128 stands for zero in the data rows.
Here are some points:
[122, 119, 149, 106, 92, 83, 129, 150, 125, 149, 133, 114, 131, 108, 119, 134, 129, 142, 134, 108, 140, 129, 134, 161, 123, 134, 112, 117, 126, 120, 136, 132]
[110, 119, 140, 118, 131, 132, 120, 120, 111, 142, 132, 127, 118, 153, 121, 139, 138, 154, 137, 99, 113, 111, 125, 130, 132, 117, 126, 116, 119, 132, 118, 122]
[123, 127, 114, 116, 140, 129, 135, 113, 120, 125, 126, 124, 107, 125, 120, 135, 141, 132, 151, 134, 123, 127, 132, 120, 119, 123, 118, 126, 106, 137, 109, 133]
[128, 111, 114, 104, 127, 127, 106, 112, 122, 137, 136, 133, 132, 143, 117, 136, 122, 153, 137, 123, 134, 116, 115, 150, 109, 129, 104, 109, 111, 122, 128, 109]
[199, 111, 170, 84, 170, 161, 130, 164, 171, 90, 120, 201, 199, 182, 243, 130, 129, 87, 113, 135, 203, 119, 115, 109, 188, 75, 177, 122, 187, 126, 173, 74]
[115, 123, 113, 126, 118, 102, 141, 116, 106, 118, 131, 122, 94, 135, 128, 130, 128, 115, 122, 133, 108, 110, 113, 133, 115, 128, 139, 125, 136, 114, 144, 123]
[122, 115, 122, 127, 130, 136, 122, 129, 122, 124, 126, 127, 120, 124, 135, 123, 123, 123, 151, 138, 119, 123, 117, 127, 144, 137, 126, 136, 123, 124, 138, 139]
[111, 120, 113, 115, 105, 118, 139, 121, 95, 76, 113, 113, 142, 112, 69, 116, 170, 119, 114, 172, 86, 128, 142, 161, 132, 91, 140, 179, 115, 118, 125, 94]
[73, 92, 106, 158, 100, 61, 68, 97, 133, 122, 148, 147, 70, 139, 122, 137, 129, 105, 84, 70, 176, 138, 109, 70, 105, 150, 95, 127, 153, 125, 136, 125]
[105, 124, 155, 149, 126, 139, 105, 118, 133, 133, 134, 149, 113, 121, 116, 147, 106, 141, 135, 134, 128, 125, 79, 146, 126, 93, 126, 112, 78, 108, 119, 105]
[96, 176, 178, 196, 181, 240, 35, 26, 178, 86, 151, 16, 147, 44, 128, 97, 68, 114, 18, 88, 121, 190, 231, 46, 107, 221, 126, 90, 127, 255, 145, 149]
[131, 149, 140, 126, 95, 127, 170, 122, 103, 86, 87, 117, 147, 132, 101, 107, 129, 114, 143, 167, 103, 104, 94, 170, 109, 101, 124, 178, 143, 95, 139, 107]
[114, 114, 141, 121, 123, 133, 108, 123, 105, 138, 129, 120, 106, 120, 121, 122, 125, 138, 125, 130, 129, 129, 126, 136, 123, 114, 189, 117, 125, 115, 121, 133]
[149, 98, 71, 147, 110, 122, 229, 125, 81, 89, 70, 120, 154, 170, 74, 130, 198, 96, 69, 210, 32, 138, 37, 178, 107, 164, 140, 255, 141, 52, 187, 134]
[117, 114, 127, 125, 139, 125, 128, 136, 100, 135, 137, 118, 129, 117, 115, 117, 112, 141, 141, 132, 123, 134, 132, 127, 117, 124, 127, 113, 113, 119, 127, 125]
[136, 255, 0, 171, 93, 0, 123, 221, 255, 177, 102, 196, 111, 138, 166, 120, 190, 91, 172, 51, 153, 88, 243, 110, 208, 121, 235, 123, 168, 255, 132, 176]
[118, 167, 0, 211, 59, 0, 19, 255, 255, 206, 125, 187, 52, 145, 99, 144, 255, 41, 150, 0, 165, 134, 215, 0, 174, 113, 251, 150, 243, 255, 16, 134]
[145, 133, 117, 115, 118, 129, 110, 109, 118, 114, 140, 140, 108, 131, 102, 105, 119, 147, 131, 126, 134, 117, 139, 148, 129, 142, 109, 120, 126, 97, 118, 114]
[144, 141, 118, 104, 126, 103, 192, 103, 118, 128, 140, 158, 126, 175, 137, 132, 108, 124, 100, 102, 187, 116, 164, 118, 146, 127, 124, 124, 146, 78, 150, 160]
[107, 118, 105, 134, 131, 121, 180, 154, 98, 93, 132, 91, 134, 149, 110, 150, 110, 117, 128, 132, 124, 125, 114, 140, 108, 130, 114, 141, 120, 102, 154, 94]
[132, 119, 129, 108, 132, 129, 125, 125, 99, 139, 113, 117, 114, 120, 121, 110, 135, 138, 141, 141, 123, 103, 143, 133, 136, 110, 107, 122, 142, 101, 128, 121]
[137, 157, 68, 167, 121, 108, 99, 161, 135, 118, 131, 140, 128, 110, 144, 118, 120, 192, 149, 124, 123, 133, 154, 156, 163, 135, 169, 110, 139, 188, 184, 166]
[179, 129, 118, 124, 109, 70, 237, 65, 146, 184, 147, 217, 149, 176, 253, 91, 197, 129, 90, 107, 128, 79, 132, 108, 154, 179, 209, 145, 131, 133, 28, 132]
[119, 120, 140, 117, 110, 140, 116, 111, 92, 111, 123, 139, 102, 129, 118, 109, 130, 129, 133, 137, 133, 115, 117, 133, 146, 114, 115, 140, 124, 110, 134, 128]
[120, 123, 135, 121, 129, 128, 128, 124, 117, 136, 140, 120, 120, 140, 126, 120, 125, 147, 166, 129, 134, 112, 111, 135, 128, 107, 122, 134, 115, 108, 129, 115]
[119, 108, 144, 136, 114, 127, 127, 131, 117, 131, 146, 126, 138, 112, 109, 119, 129, 138, 147, 141, 123, 120, 134, 130, 117, 114, 119, 100, 109, 114, 121, 109]
[122, 132, 130, 127, 119, 125, 133, 122, 100, 140, 112, 131, 112, 128, 122, 111, 132, 136, 129, 128, 124, 113, 126, 128, 122, 122, 113, 114, 123, 139, 119, 112]
[156, 162, 148, 137, 206, 189, 226, 157, 129, 109, 36, 224, 174, 147, 253, 138, 216, 90, 66, 106, 138, 191, 85, 82, 96, 149, 172, 146, 49, 104, 54, 57]
[237, 107, 169, 63, 143, 121, 144, 171, 212, 49, 123, 176, 163, 181, 255, 173, 97, 76, 84, 215, 226, 78, 113, 134, 236, 0, 183, 118, 255, 133, 203, 255]
[117, 127, 132, 116, 123, 128, 115, 110, 120, 132, 125, 121, 110, 119, 110, 123, 131, 144, 137, 125, 119, 123, 128, 143, 122, 125, 133, 119, 98, 127, 123, 138]
Here are 10 more points, each followed by its number:
[109, 128, 123, 127, 121, 144, 106, 121, 111, 135, 149, 121, 131, 118, 105, 124, 117, 137, 134, 139, 133, 124, 126, 125, 130, 121, 120, 132, 119, 110, 131, 111] 0
[115, 126, 127, 117, 133, 109, 110, 118, 126, 131, 255, 146, 124, 139, 103, 129, 135, 146, 140, 124, 124, 110, 117, 118, 125, 104, 118, 109, 115, 129, 133, 133] 1
[137, 140, 140, 131, 127, 107, 141, 136, 84, 147, 115, 156, 112, 115, 125, 89, 115, 140, 139, 136, 127, 135, 97, 184, 135, 139, 146, 152, 161, 123, 160, 149] 2
[118, 141, 132, 118, 111, 123, 160, 122, 86, 89, 100, 127, 136, 118, 80, 125, 130, 116, 123, 146, 86, 118, 124, 168, 113, 108, 121, 147, 131, 104, 126, 94] 3
[120, 132, 102, 92, 145, 125, 133, 122, 107, 118, 115, 135, 123, 128, 110, 122, 127, 132, 133, 132, 123, 114, 127, 117, 125, 124, 116, 106, 122, 127, 116, 128] 4
[142, 121, 123, 130, 119, 126, 131, 113, 134, 153, 121, 123, 95, 132, 98, 119, 113, 118, 158, 139, 124, 114, 121, 110, 128, 123, 115, 134, 114, 98, 126, 130] 5
[137, 104, 131, 102, 73, 46, 164, 147, 116, 88, 95, 129, 187, 102, 94, 106, 163, 138, 112, 128, 93, 95, 110, 195, 149, 147, 66, 162, 146, 120, 159, 112] 6
[118, 127, 134, 95, 134, 132, 123, 111, 112, 115, 130, 124, 199, 122, 121, 121, 114, 126, 134, 128, 126, 121, 122, 116, 129, 112, 123, 123, 110, 131, 113, 130] 7
[124, 121, 124, 105, 123, 125, 123, 131, 117, 138, 124, 118, 133, 128, 112, 140, 147, 137, 139, 121, 153, 122, 133, 126, 119, 110, 113, 121, 255, 130, 145, 128] 8
[148, 107, 123, 129, 106, 147, 128, 119, 107, 126, 144, 126, 129, 116, 113, 142, 136, 137, 114, 107, 131, 129, 117, 152, 112, 117, 121, 113, 114, 132, 116, 116] 9
Which two of these numbered points are nearest to each point below, looking only along the 7 directions in which the first points spread most? Their numbers follow each, nearest first.
[110, 137, 99, 122, 105, 130, 151, 142, 75, 69, 72, 128, 148, 115, 84, 101, 167, 103, 100, 186, 65, 133, 121, 178, 51, 109, 115, 186, 116, 92, 121, 91] > 3 6
[149, 117, 163, 106, 78, 109, 168, 98, 93, 186, 150, 157, 82, 99, 187, 62, 105, 152, 162, 193, 109, 160, 72, 226, 121, 127, 191, 146, 221, 157, 183, 202] > 2 6
[130, 255, 0, 255, 162, 11, 144, 255, 255, 236, 41, 195, 72, 183, 63, 170, 196, 0, 255, 18, 0, 0, 193, 160, 173, 93, 209, 201, 60, 255, 196, 204] > 6 2
[112, 149, 107, 160, 116, 118, 81, 152, 97, 138, 118, 130, 103, 114, 120, 115, 113, 134, 158, 112, 139, 90, 255, 108, 160, 147, 138, 106, 125, 128, 133, 117] > 1 4
[112, 142, 125, 126, 113, 114, 159, 119, 101, 101, 121, 119, 126, 131, 94, 117, 143, 133, 140, 152, 85, 123, 114, 154, 121, 110, 120, 161, 122, 110, 121, 100] > 3 6
[117, 126, 123, 139, 124, 107, 125, 126, 102, 129, 146, 131, 86, 115, 128, 137, 123, 128, 113, 149, 136, 92, 137, 123, 111, 138, 123, 124, 125, 115, 127, 137] > 5 4
[124, 155, 110, 90, 135, 125, 152, 122, 96, 149, 124, 135, 127, 134, 129, 114, 120, 150, 146, 118, 158, 125, 125, 114, 120, 132, 122, 96, 144, 116, 126, 131] > 4 9
[174, 0, 155, 171, 89, 0, 47, 202, 255, 82, 153, 187, 192, 212, 255, 236, 137, 6, 60, 90, 255, 241, 84, 43, 157, 84, 151, 204, 255, 182, 46, 33] > 8 5
[153, 76, 238, 119, 6, 122, 170, 114, 76, 255, 149, 243, 60, 13, 255, 0, 73, 165, 223, 202, 122, 255, 75, 255, 162, 172, 197, 240, 255, 248, 223, 255] > 2 6
[150, 114, 175, 139, 96, 199, 161, 105, 130, 91, 111, 29, 196, 146, 71, 173, 0, 122, 75, 92, 51, 202, 110, 184, 80, 178, 132, 208, 68, 121, 115, 141] > 3 7
[115, 113, 184, 113, 118, 150, 98, 193, 141, 83, 117, 117, 177, 130, 213, 164, 106, 109, 137, 133, 134, 153, 130, 149, 135, 117, 100, 134, 123, 128, 143, 142] > 7 4
[140, 138, 162, 134, 113, 189, 137, 129, 149, 73, 133, 14, 199, 141, 113, 202, 41, 131, 95, 100, 40, 200, 113, 158, 97, 171, 127, 223, 102, 106, 108, 120] > 3 7
[88, 77, 136, 169, 172, 102, 113, 131, 108, 138, 147, 154, 97, 138, 142, 150, 109, 142, 106, 150, 173, 153, 64, 116, 94, 158, 153, 83, 94, 132, 146, 112] > 9 0
[130, 119, 127, 128, 107, 123, 129, 122, 115, 138, 142, 122, 118, 107, 116, 126, 147, 121, 127, 143, 137, 113, 129, 122, 128, 141, 113, 118, 131, 110, 119, 139] > 5 4
[121, 128, 121, 144, 127, 137, 166, 120, 80, 153, 90, 129, 136, 148, 99, 120, 117, 140, 127, 154, 104, 117, 102, 146, 117, 153, 120, 156, 143, 115, 129, 149] > 3 2
[180, 151, 185, 163, 201, 200, 129, 80, 216, 163, 133, 91, 157, 124, 126, 132, 105, 98, 62, 117, 114, 139, 174, 62, 159, 146, 146, 125, 145, 83, 164, 169] > 7 9
[127, 124, 143, 114, 128, 127, 255, 139, 114, 151, 114, 107, 134, 149, 100, 129, 133, 140, 141, 120, 140, 125, 124, 116, 135, 102, 109, 137, 115, 121, 121, 150] > 2 4
[110, 131, 129, 100, 115, 130, 99, 146, 114, 115, 136, 124, 120, 117, 121, 123, 115, 129, 138, 116, 130, 120, 143, 132, 127, 134, 113, 113, 116, 113, 129, 138] > 0 4
[126, 118, 146, 132, 120, 137, 112, 118, 148, 130, 132, 116, 105, 142, 108, 132, 109, 139, 131, 126, 100, 120, 127, 123, 127, 108, 116, 118, 122, 121, 118, 124] > 0 9
[152, 131, 141, 107, 98, 119, 164, 124, 113, 184, 156, 152, 123, 100, 149, 78, 140, 170, 158, 157, 118, 163, 82, 186, 148, 135, 147, 121, 168, 144, 160, 157] > 2 4
[143, 177, 116, 164, 255, 198, 169, 167, 133, 67, 85, 155, 181, 122, 191, 125, 201, 85, 62, 157, 141, 161, 140, 86, 110, 130, 132, 172, 111, 37, 75, 109] > 7 9
[108, 107, 109, 144, 139, 123, 134, 132, 129, 122, 141, 103, 144, 136, 85, 127, 126, 106, 132, 111, 156, 146, 108, 129, 109, 121, 81, 112, 123, 105, 127, 137] > 0 9
[123, 119, 133, 135, 164, 107, 123, 118, 101, 129, 117, 145, 116, 146, 157, 125, 135, 123, 127, 136, 135, 132, 109, 93, 89, 150, 119, 117, 81, 140, 156, 115] > 9 7
[121, 122, 135, 114, 138, 124, 255, 131, 126, 149, 130, 123, 118, 116, 118, 124, 143, 143, 134, 139, 136, 109, 128, 122, 132, 104, 118, 135, 119, 127, 119, 128] > 2 4
[172, 92, 187, 68, 122, 101, 163, 163, 140, 108, 102, 255, 164, 119, 255, 89, 112, 249, 108, 252, 237, 194, 0, 221, 150, 101, 255, 114, 255, 203, 245, 67] > 2 7
[148, 251, 29, 218, 171, 73, 185, 209, 245, 176, 77, 174, 113, 179, 153, 166, 208, 83, 177, 80, 28, 25, 187, 127, 210, 92, 221, 190, 74, 255, 157, 171] > 2 6
[141, 129, 96, 84, 115, 78, 121, 130, 152, 150, 154, 138, 124, 142, 123, 144, 173, 123, 111, 98, 169, 138, 133, 110, 111, 111, 126, 122, 175, 102, 115, 130] > 8 5
[169, 125, 135, 86, 124, 119, 130, 184, 177, 82, 103, 168, 155, 150, 246, 155, 110, 83, 113, 172, 207, 92, 112, 118, 150, 39, 149, 125, 203, 138, 180, 67] > 8 7
[130, 124, 118, 131, 116, 137, 133, 119, 122, 127, 120, 134, 122, 139, 117, 123, 127, 131, 128, 111, 126, 114, 137, 127, 132, 115, 128, 123, 122, 118, 127, 140] > 4 9
[139, 131, 140, 100, 127, 129, 123, 159, 129, 101, 126, 137, 150, 174, 177, 120, 123, 107, 128, 227, 189, 110, 116, 127, 155, 67, 134, 119, 179, 135, 171, 82] > 8 7
